Each row is where one point has got to under a steady rotation. How many steps took it there?
The counts run from 0 to 159.
-6; -24; -24; -6; 17; -3; 14; -42; 33; 7; -5; -21; 23; -7; 2; -19; -15; 43; 13; 13; -12; 8; 4; 20; -2; 7; 4; -3; -7; 8; 8; -53; -7; -14; -71; -23; -17; -11; -37; -9; -4; -24; -41; -1; -24; -14; 7; -9; 12; 4; 3; 13; 12; -37; -33; 4; 17; 6; 30; 12; 18 : 158
10; -19; -17; -12; -5; 22; 7; -23; 28; 12; -2; -20; 22; -8; 20; -31; 31; 25; -11; 1; 13; 2; 14; 1; -17; 1; 11; -16; -14; 11; -12; -26; -28; -12; -41; 0; -41; -2; -36; -6; -8; -24; -45; 4; -21; -36; -9; 1; -17; 7; 2; 19; -13; 3; -30; 17; -29; 25; 29; 1; -13 : 151
-12; -34; -3; 12; 23; -12; -21; -44; 34; 14; 3; -3; -4; 5; 20; -21; 13; 7; -17; -13; -1; -3; 8; 15; 9; -32; 22; -38; -13; 17; -11; -21; -28; 16; -35; 19; -19; 9; -31; -1; 10; -15; -48; 10; 9; -38; -2; -3; 8; -23; -11; 7; -24; 10; -20; 4; -44; 32; 29; 10; -6 : 59
21; -18; -10; 14; 21; -26; -7; -41; 35; 20; 6; -1; 1; -15; 8; -20; 15; 13; -9; 2; -14; -2; 49; -7; -3; -41; 16; -32; -9; 14; -8; -30; -42; -3; -42; 26; -17; 25; -39; 5; 11; -10; -32; 17; 2; -38; 7; -2; -4; -12; -5; 14; -10; 15; -7; 6; -40; 25; 18; 10; -11 : 58
19; -1; -30; 21; 50; -34; 16; -38; -1; 11; -2; -20; -1; -27; 15; -33; 25; 28; 2; 7; -23; 3; 30; -13; -3; -8; -14; -9; -8; 1; -18; -43; -12; -10; -34; 7; -33; -5; -43; -6; -5; -13; 9; -8; 17; -40; 3; -5; -11; -31; -24; -3; 8; 5; 4; 14; -15; 9; -6; -1; 19 : 27
-20; -34; 7; 12; -16; -17; -27; -2; 24; 5; -3; 5; -10; 16; 26; 3; -15; 0; -13; -7; 6; -4; 11; 6; 0; -29; 0; -3; -13; 14; -15; -18; -31; -15; -34; 11; -9; 20; -34; -13; -9; 18; -60; 9; -19; -40; -11; -3; 12; 0; -12; -1; -13; -12; -30; -10; -31; 46; 36; 2; -11 : 144
9; -24; -1; 48; 9; 2; 14; -10; 36; 8; -19; -8; 0; 10; 14; -27; 25; 40; -4; -5; -24; 28; 14; -9; -18; -9; -14; 24; 4; 2; -13; -44; -44; -27; -10; 24; -36; 15; -25; -8; 11; 15; -45; -10; -5; -42; 6; 13; 17; -24; -11; 11; 15; 10; -32; 0; -13; 6; 13; 1; -2 : 17
14; -41; 5; 30; 47; -19; 9; -25; 15; -1; 4; -22; 7; -1; 33; -19; -1; 21; -2; 20; -29; 6; 40; 19; -3; -39; -15; -11; -38; 11; 0; -14; -26; 10; -48; 10; -12; -13; -3; 12; 13; -2; -25; -2; -8; -33; 36; -2; 1; -37; -33; -13; -19; -28; 9; 12; -15; 3; 25; 12; -10 : 99
23; -18; -13; 40; 26; -29; 12; -16; 21; 29; 7; -46; 15; -18; -9; -17; -14; 58; 11; 22; 4; 15; 23; -14; -1; 14; 5; 19; -1; 7; -7; -34; -1; -39; -50; -23; -24; 20; -24; -5; -8; -1; -19; 9; -3; -12; -11; 2; -11; 14; -15; 8; 11; -3; 1; 0; 10; 6; 22; -2; 6 : 75
31; -29; 2; 32; 12; 2; 12; -25; 21; 10; 20; -36; 2; 21; 20; -18; -6; 9; -19; 7; 12; 25; 36; 15; -27; -32; -7; 26; -10; 30; -23; -18; -56; 6; -13; -9; -10; -7; -8; 17; -1; 9; -41; 7; -11; -27; 13; 9; -40; -21; -23; -9; -17; 2; 7; -5; -20; 22; 32; 23; -9 : 5
20; -24; -2; 15; 13; -2; -2; -12; 26; 5; 2; -18; 19; -24; 29; -14; 22; 34; -12; 8; -1; -13; 39; -1; -4; -28; 9; -24; -19; 8; -8; -22; -7; -5; -49; 20; -28; 13; -31; -1; -2; -8; -31; 5; -22; -58; 7; -4; -10; 9; -17; 3; -21; -7; -5; -2; -32; 22; 38; 6; -23 : 147
1; -37; 9; 43; 0; -31; 10; -20; -15; 3; 24; -13; -19; 21; 32; -34; -4; 4; -11; 20; 9; 8; 21; 5; -11; -15; 10; 25; -14; 22; -42; -22; -16; 7; -36; -31; -8; -3; -38; -24; -1; 37; -41; 2; 8; -22; -2; -6; -44; -33; -13; -7; -13; 17; 22; 6; -44; 29; 10; 11; -7 : 41
1; -20; -18; 32; 5; -1; 6; -25; 3; 19; 15; -24; -15; 28; 10; -20; -20; 26; 0; 4; 28; 17; 4; -3; 14; -20; -7; 15; 13; 22; -3; -55; -38; -40; -42; -10; -1; 27; -29; -11; 2; 16; -40; 12; -13; -18; -2; -8; -1; -11; -31; 13; 14; 11; -10; -20; 8; -13; 24; 9; 25 : 83
3; -22; -15; -3; 11; -6; 0; -19; 33; 12; -5; -18; 15; -31; 18; -20; 1; 53; -14; 2; -2; -13; 30; -7; -19; -8; 10; -11; -6; 27; 2; -26; -25; -25; -40; 14; -26; 18; -25; 12; -19; 0; -35; -4; -32; -35; -6; 3; -2; 9; 12; 8; -10; 7; -27; 1; -5; 17; 27; 2; -29 : 146
-20; -33; 1; 8; 8; -26; 6; -44; -14; -2; 3; -2; -23; 26; 26; -42; -15; 3; -16; 13; 9; 2; 0; 24; 9; -16; 10; -7; -14; 29; -13; -32; -15; 10; -52; -26; 1; -5; -42; -20; -16; 20; -39; -11; 10; -11; -4; -19; -6; -31; -7; -9; -11; 14; -4; -6; -25; 12; -5; 7; 18 : 126
-1; -42; 6; 35; 3; -29; -10; -19; 35; -2; -12; -7; -5; 25; 17; -14; -11; 1; -23; -1; -21; 29; 20; 6; 6; -21; -33; 11; -22; 20; -1; -30; -46; -9; -16; 1; 6; -2; 3; -8; 0; 17; -37; 14; 4; -47; 9; 9; 11; -18; -16; 0; -4; -20; -17; -9; -22; 31; 42; 19; 3 : 11
30; -13; -13; 25; 9; -1; 4; -38; 51; 23; 2; -25; 17; -4; 2; -25; 29; 22; 2; -8; 3; 20; 19; -1; -5; -8; 25; 5; 12; -1; -16; -40; -32; -10; -39; -4; -32; 9; -36; -18; 8; -31; -37; 13; 5; -23; -4; 13; -12; -8; -3; 32; -1; 4; -38; 11; -15; 13; 19; 3; 16 : 155
11; -9; -18; 31; 6; -11; 19; -7; 35; -2; -18; -6; 5; -2; 31; -35; 30; 16; -12; 5; -7; 17; 13; -22; -18; 8; -13; 17; -14; 9; -13; -43; -52; -25; 1; 15; -36; -4; -33; -1; 1; 3; -26; -4; -4; -59; -1; 12; -12; -21; -3; 7; -1; -6; -20; 25; -26; 38; 13; 9; -6 : 18
-14; -32; 2; 24; 3; -6; -21; -37; 40; 15; -12; -5; -8; 16; 8; -3; -2; 25; -7; -22; -5; 12; 12; 4; 12; -29; 5; -9; -2; 13; 6; -43; -25; -18; -42; 17; -2; 27; -32; -13; -1; 0; -35; 9; 7; -39; 0; -4; 22; -5; -8; 12; -4; -6; -48; -9; -21; 17; 39; 2; 2 : 149
3; -48; 1; -3; -4; -24; 4; -17; 20; -3; -7; -13; 0; 11; 23; -10; -42; 22; -18; 10; -11; 11; 15; 10; -11; -17; -41; 11; -18; 35; 4; -43; -45; -25; -34; -8; 6; -15; -8; 4; -20; 20; -33; 0; -36; -32; 14; 3; -1; -7; -8; -20; 11; -40; -20; -14; 0; 33; 37; 9; -4 : 7
-28; -32; -9; 6; -7; -12; -14; -27; 31; 14; -12; 3; 3; -6; 17; -1; -12; 37; -15; -1; 4; -6; 4; -5; -9; -10; 0; -10; -2; 21; 3; -38; -29; -39; -36; 23; -18; 21; -36; 2; -18; 15; -42; 0; -33; -39; -17; -1; 17; 8; 6; 7; 2; -12; -35; -8; -17; 30; 36; 8; -19 : 145
-1; -40; 5; 43; 17; -11; 3; -22; 31; 3; -25; -6; 8; 18; 21; -12; -6; 42; 2; 6; -27; 21; 21; -2; 4; -20; -24; 10; -10; 0; 6; -46; -26; -23; -32; 19; -3; 9; -2; -7; 7; 21; -26; 0; 9; -37; 23; 7; 34; -19; -22; 8; 8; -13; -18; -6; -7; 0; 37; 17; 5 : 16
-2; -12; -6; 8; 2; -22; -10; -12; 20; 7; 3; 7; -11; 2; 33; -33; 8; 7; -39; 7; 0; -16; 26; -4; -8; -21; 8; -25; -25; 28; -12; -20; -50; -4; -22; 12; -15; 10; -44; -4; -25; 9; -45; 5; -13; -42; -9; 7; -12; -12; -4; 11; -23; 12; -22; 6; -46; 39; 10; 8; -24 : 54
21; -19; -6; 9; 22; -63; 7; -31; -4; 7; 13; -16; -11; -20; 16; -24; -20; 26; -5; 32; -2; -4; 51; 10; -9; -24; 9; -8; -10; 24; -20; -33; -17; -2; -49; -29; -11; -9; -36; -16; -7; 6; -21; -8; 0; -4; 12; -11; -43; -18; -1; -13; 11; 0; 25; 12; -13; 13; -9; 2; -9 : 129
-20; -14; -19; 20; 8; -22; 10; -42; 3; 16; -5; 3; -15; 15; 21; -27; -8; 8; -1; -1; -17; 17; -4; 0; -31; 7; -13; 24; 7; -3; -25; -57; -26; -26; -31; -11; -26; -13; -67; -18; -13; 4; -20; -14; 3; -13; -17; -12; -13; -31; -4; -23; 15; 1; -41; -3; -5; 3; -11; -20; 22 : 30
18; -23; -2; -4; 13; 1; 12; -15; -5; 11; 26; -39; 12; 1; 31; -32; -14; 19; -11; 30; 22; -1; 21; 17; -8; -25; -17; 2; -23; 39; -11; -19; -35; 8; -36; -29; -9; -17; -25; 10; -20; -11; -39; 10; -31; -24; 11; -11; -39; -23; -23; -9; -18; -31; 15; -4; -15; 19; 24; 7; -4 : 1
20; -9; -15; 19; 20; -12; 12; -28; 33; 14; -8; -21; 22; -24; -5; -16; 0; 45; 23; 18; -16; 23; 29; -2; -16; 2; 9; 9; -4; -6; -6; -52; -11; -20; -63; -10; -17; 5; -36; -22; 5; -23; -37; 10; -19; -13; 7; -1; -6; 1; -3; 21; 21; -16; -17; 16; 5; 12; 9; -4; 24 : 159
-22; -23; 2; 42; 12; -23; -7; -32; 7; 10; -10; 1; -17; 10; 18; -17; 16; 12; -17; -8; -19; 9; 1; 1; 12; -7; -11; 17; -8; -5; -15; -38; 4; -20; -33; 2; -27; 6; -46; -39; -5; 21; -26; 2; 28; -47; -11; -11; 28; -26; -21; -9; 5; -11; -26; -3; -25; 12; 25; 2; 19 : 113
-1; -8; -9; 10; 39; -26; 24; -35; -17; 5; 9; -31; -7; -17; 26; -32; 10; 40; -7; 22; -15; 1; 20; 3; -10; 2; -9; -6; -26; 11; -17; -22; 3; -4; -59; -28; -26; -32; -40; -13; -16; -10; -23; -18; 3; -22; -5; -21; -28; -28; -17; -18; -11; -5; 14; 17; -20; 6; -3; -3; 12 : 32
-1; -12; 2; 27; -4; -15; -5; -19; 17; 19; -2; 10; -7; 2; 22; -26; 1; 16; -17; -3; -1; 1; 34; -15; -18; -31; 28; -8; 5; 26; -26; -37; -48; -14; -19; 23; -23; 30; -32; -7; 3; 13; -53; -2; -13; -27; 3; 14; -15; -11; -11; 19; 4; 37; -13; -1; -26; 21; 15; 2; -37 : 53
13; -22; -19; 35; 25; -24; 2; -43; 35; 22; 14; -40; 20; 7; -9; -27; 6; 36; -5; 13; 15; 20; 2; -1; -6; 5; 26; 23; 0; 4; -34; -32; -30; -21; -31; -10; -32; 5; -31; -2; 7; -12; -29; 18; 19; -15; -23; 11; -25; -1; -1; 17; -11; 3; -14; 2; -10; 24; 25; 8; 12 : 71
9; -22; -5; 6; 11; -12; 20; -25; 24; 4; 0; -7; -2; -2; 23; -22; -14; 24; -12; 12; -20; 20; 40; -4; -41; -10; -27; 0; -10; 20; -6; -43; -67; -16; -12; 3; -17; -15; -25; 18; -17; 8; -18; -13; -41; -22; 9; 7; -23; -21; 0; -13; 10; -20; -20; 1; 4; 23; 6; 8; -1 : 97
-17; -32; -8; 12; 0; -25; -2; -14; 13; 3; -4; -21; 6; 4; 8; -19; -21; 18; 3; 13; 10; 8; -9; 25; 18; 16; -11; 14; -19; 12; -11; -37; 4; -16; -56; -26; -22; -21; -43; -17; -13; -1; -50; 11; -20; -29; -21; 1; -7; 6; 1; -4; -9; -42; -18; -3; -10; 37; 35; 2; 12 : 73
-9; -37; 18; 36; 6; -52; -10; -26; 16; 19; 2; 5; -7; 2; 4; -3; -42; 13; 11; 13; -18; 11; 48; 15; -10; -40; 11; 1; -7; 17; -13; -29; -22; -16; -44; 4; 7; 23; -29; 0; 19; 40; -49; 9; -23; -2; 12; 0; 1; -4; -17; -8; -1; -1; 1; -11; -2; 21; 12; -1; -19 : 136
15; -27; 6; 20; 0; -6; -25; -22; 28; 10; 2; -10; 4; -7; 20; -2; 10; 14; -7; -6; -11; 3; 33; 9; 18; -33; 0; -22; -23; -2; 0; -20; -7; -7; -52; 23; -10; 26; -29; -23; -3; -5; -41; 23; -2; -54; 11; -14; 14; 1; -19; 5; -17; -8; -18; 6; -50; 31; 46; 5; 0 : 148
